One turn moves each row of this set onto another row. After a few examples, where does it send each row asked below?
k408: [-18  -6  27 -11 -19  -2 -21 -18  32   1  -2 -13   8  -1  -8  27  -3 -18
   3]
k603: [-19   3   1 -37  14  13  12 -11 -31   6   1 -27 -23  -5 -20 -19  13 -13
  -4]
k678: [  3 -13 -10 -25  -9   2   4 -24 -35  17 -10 -34  16 -12  -6 -17   6  -3
  -4]
k149: [-12  -6   8 -28  -5   1  19 -22 -41  -4 -11 -35   1 -14   1 -17   5  -4
  17]
k337: [-18 -19  -3 -34  -3   4 -38 -20  -3 -16   6   7   6  -5  -8  -4  15 -15
  31]
k390: [-17  -1  25 -20 -17 -12 -20 -23  34 -18   0 -18   9  -6  -3  18   4 -11
   2]
k542: [-30  -2  22 -46  17  -8   9 -24 -22  10  11  -7  -3  18 -27 -13  11 -12
 -10]
k135: [-16 -17   6  -7 -14  15 -35 -26 -13 -21 -30  -4  -4 -14 -11  11  21 -22
  22]
k643: [-26 -15  30 -17 -10   2  20   3   3  23 -11  -3 -12 -10  17 -20  37 -20
 -14]
k506: [-18 -15  26 -20 -20  -9  19  -6   2  15 -14  -9   1 -15  29 -24  35 -13
 -10]
k877: [-28   3  34 -17 -16   1 -13 -16  27  -9   0 -14  -3   0  -7  27  -2 -21
   9]
k550: [-14 -31  28 -19   2 -27   6 -31 -22  11  -7  -9  32   0 -15 -12   6   3
  10]
k354: [-10 -23   2 -13  23   6  -3  -3 -20  26  -9 -16  -5 -14 -36 -19  18  -2
  -8]
k459: [  9 -24   2 -13  21  -9   3 -21 -21  18  -2 -18  -3 -32 -20 -19  11 -12
  10]
k360: [  5 -18  23 -11  15 -23   2 -45 -18  13 -15  -9   3 -15 -27  -1  13 -26
 -13]
k861: [-16  -6   0 -19  -7  21 -36 -27 -11 -18 -20  -2 -15  -8 -15  11  24 -32
  11]
k806: [-13 -22  23 -15 -13  -9  13  -4   8  22 -12  -5   3 -18  20 -24  37 -14
 -17]
k396: [-32  -1  33 -20  -4   1  13 -30 -36   0 -31 -23   0  11 -23   1  16  -9
 -17]
k757: [-24   5  24 -26 -19  -4 -20 -20  32 -18   1 -20   5   2  -6  19   5  -9
  -4]
k484: [-14 -21  29 -14  -8  -6  19  -2   6  26  -8   1  -8 -19  19 -20  33 -23
  -9]
k45: [-20 -10  22 -22 -21   1  20  -4   0  24 -12  -8  -3  -8  26 -19  32 -20
 -17]
k349: [-22  -1  28 -16 -11   0 -18 -16  33  -2   4 -11  -2  -2 -13  27  -1 -24
   4]
k563: [ -3  -7  15 -20 -12 -10   3 -45 -31  10 -26 -24  20   4 -16   1  10 -16
 -22]
k901: [-25  -2  30 -14 -24   0 -15 -19  26  -7  -3 -17   7   1  -4  27  -4 -16
   9]
k420: [-30  -6   7 -25  -4  17  12  -6 -41   5 -19 -34  -3   1 -14 -14  13   5
  -2]
k600: [-22  -5  29 -15 -10 -11 -21 -18  38 -17  -2 -14   4  -7 -12  18   6  -7
   3]
k171: [-17 -15  23 -21  -5  -5  14  -1  10  22  -6   0 -10 -15  16 -24  39 -20
 -21]
k334: [-17 -16   1 -10  -8  19 -41 -23  -8 -14 -26  -1  -5 -11 -20  12  25 -25
  11]
k176: [-29 -21   6 -31   1   7 -34 -13  -3 -21   2   8   0  -4 -11  -4  18 -11
  34]
k611: [ -3 -32   6  -4   2  -5   3 -14 -30  14 -20 -27  18 -22 -13 -17   9   7
  12]
k991: [-17  -7   5 -17 -12  16 -29 -30 -15 -26 -24  -5 -13 -13  -6  12  21 -30
  20]
k188: [-29  -1  29 -19 -11  -4 -20 -13  36 -17  -2 -16   1   1 -13  18   7  -8
  -3]
k585: [-21  -7  26 -26 -12  -4  21  -5   3  13  -8  -6 -12 -13  23 -24  38 -19
 -15]
k140: [-25 -15  20 -15  25   5  13  -2 -28   5  -9 -20 -23 -18 -28 -17  17  -4
  12]
k494: [-21 -26  23 -23  22 -16  -3 -16 -12  24   1   0  16   8 -38 -13  14  -1
  -9]
k326: [-34 -17   2 -33  -8  13 -35  -9  -6 -18  -4   4   6   6  -9  -3  19  -5
  28]
k254: [-24  -6  26 -43  -2 -19  19 -36 -32  -2   2 -17  15  11  -5 -13   2  -7
  10]
k189: [-23 -17  -6 -37 -11  11 -38 -17  -7 -14   1   2  12   4  -6  -3  16 -10
  24]
k875: [ -9 -17  22 -19 -17  -7  18  -9   2  25  -9  -5   0 -17  27 -19  31 -23
 -13]
k915: [-22 -12  41 -12  23 -11  13 -28 -23   2 -21  -9 -17  -7 -35  -2  20 -20
  -7]

k542 -> k360
k603 -> k459
k875 -> k585
Now these:
k408 -> k757
k991 -> k176

One turn moves each row of this set onto another row. After a few examples, where does it send each row asked below?
k888: [  9  37  -2 -11 -12 -12 -17  -4  -9   5  -1  25 -13 -24 -25]
k959: [-10  14  35 -23  21 -24 -21   1  10  -9 -13  12  18 -25  -1]
k992: [  4  28  27 -10  -4 -31  -5   6  -6   8 -24  45 -13  20 -18]
k907: [ 22  32  21 -18 -18   9 -37  18   1  17  -7  32  -8 -15  -3]
k823: [ 31  29   8   2  -1   9 -34   9 -14  -9 -18  35  26  23  -7]
k595: [  0  24  -7   3  10   4 -21  35   0  -2 -24  13  33   4 -26]
k594: [  4  24  43 -26  15 -24 -26  17 -14  -3  -7  41   5  18   6]
k164: [ 11   9  46 -12  -6 -28 -28  22   6   4 -24  19   1  15 -18]
k88: [ 37  34 -16 -35  -3 -11 -17   9  -1   1 -19  23  12  15 -16]
k42: [-16  19  36 -10  23 -31 -25  20 -14 -15 -11  25  12   0 -18]
k504: [-12  10  42  17   5 -19 -17   4   8  -5 -16  20  13  -1 -13]
k617: [ -2  34  23 -44  16 -25 -10  12  -4  10 -22  43  -9   0   1]
k66: [ 12  21 -11 -25  13  16 -27  18   8   2  -6  52  24  22 -24]
k25: [  1  18  11  -9  -4 -23 -17  38  12  16  21  12   9  -9 -16]
k710: [-14  13  20 -11   6 -26   4   3  24  11 -25  13   2 -16 -14]
k49: [  6   9 -13 -14  20   5 -28   4  14 -12   9  31  35   8 -31]
k272: [ 15  22 -17 -29  11  20 -24  -4  12   0  -8  51  21   8 -20]
k975: [ -3  31  19  14  -6   4 -24  35  -6  15   7  41   3  -1  -8]
k385: [ 10   9  -8 -18  16   9 -31  23  10  -5   7  39  32  22 -27]
k843: [ 11  15 -19 -25  15  12 -24  -9  15  -8   0  34  27  -3 -28]
k163: [ 11  33 -27  -2  11 -12   6  -8  -1   2  -2  33  24   8  -6]
k213: [ 16  22  11  -1  -6 -22 -18  -7   6   5  28  18   9 -18  -1]
k358: [-15  29  22 -22  21 -16  -3 -13   2   1 -17  37   4 -19  10]
k967: [ 10  20  28 -17  -2 -22   2 -14  16  17 -15  36  -3   3  11]
k7: [ 17  15  -6  -8  12   1 -10  13  25   8  -5   9  45  -1   4]

k213 -> k25
k272 -> k843
k967 -> k710
Now these:
k594 -> k617
k7 -> k595

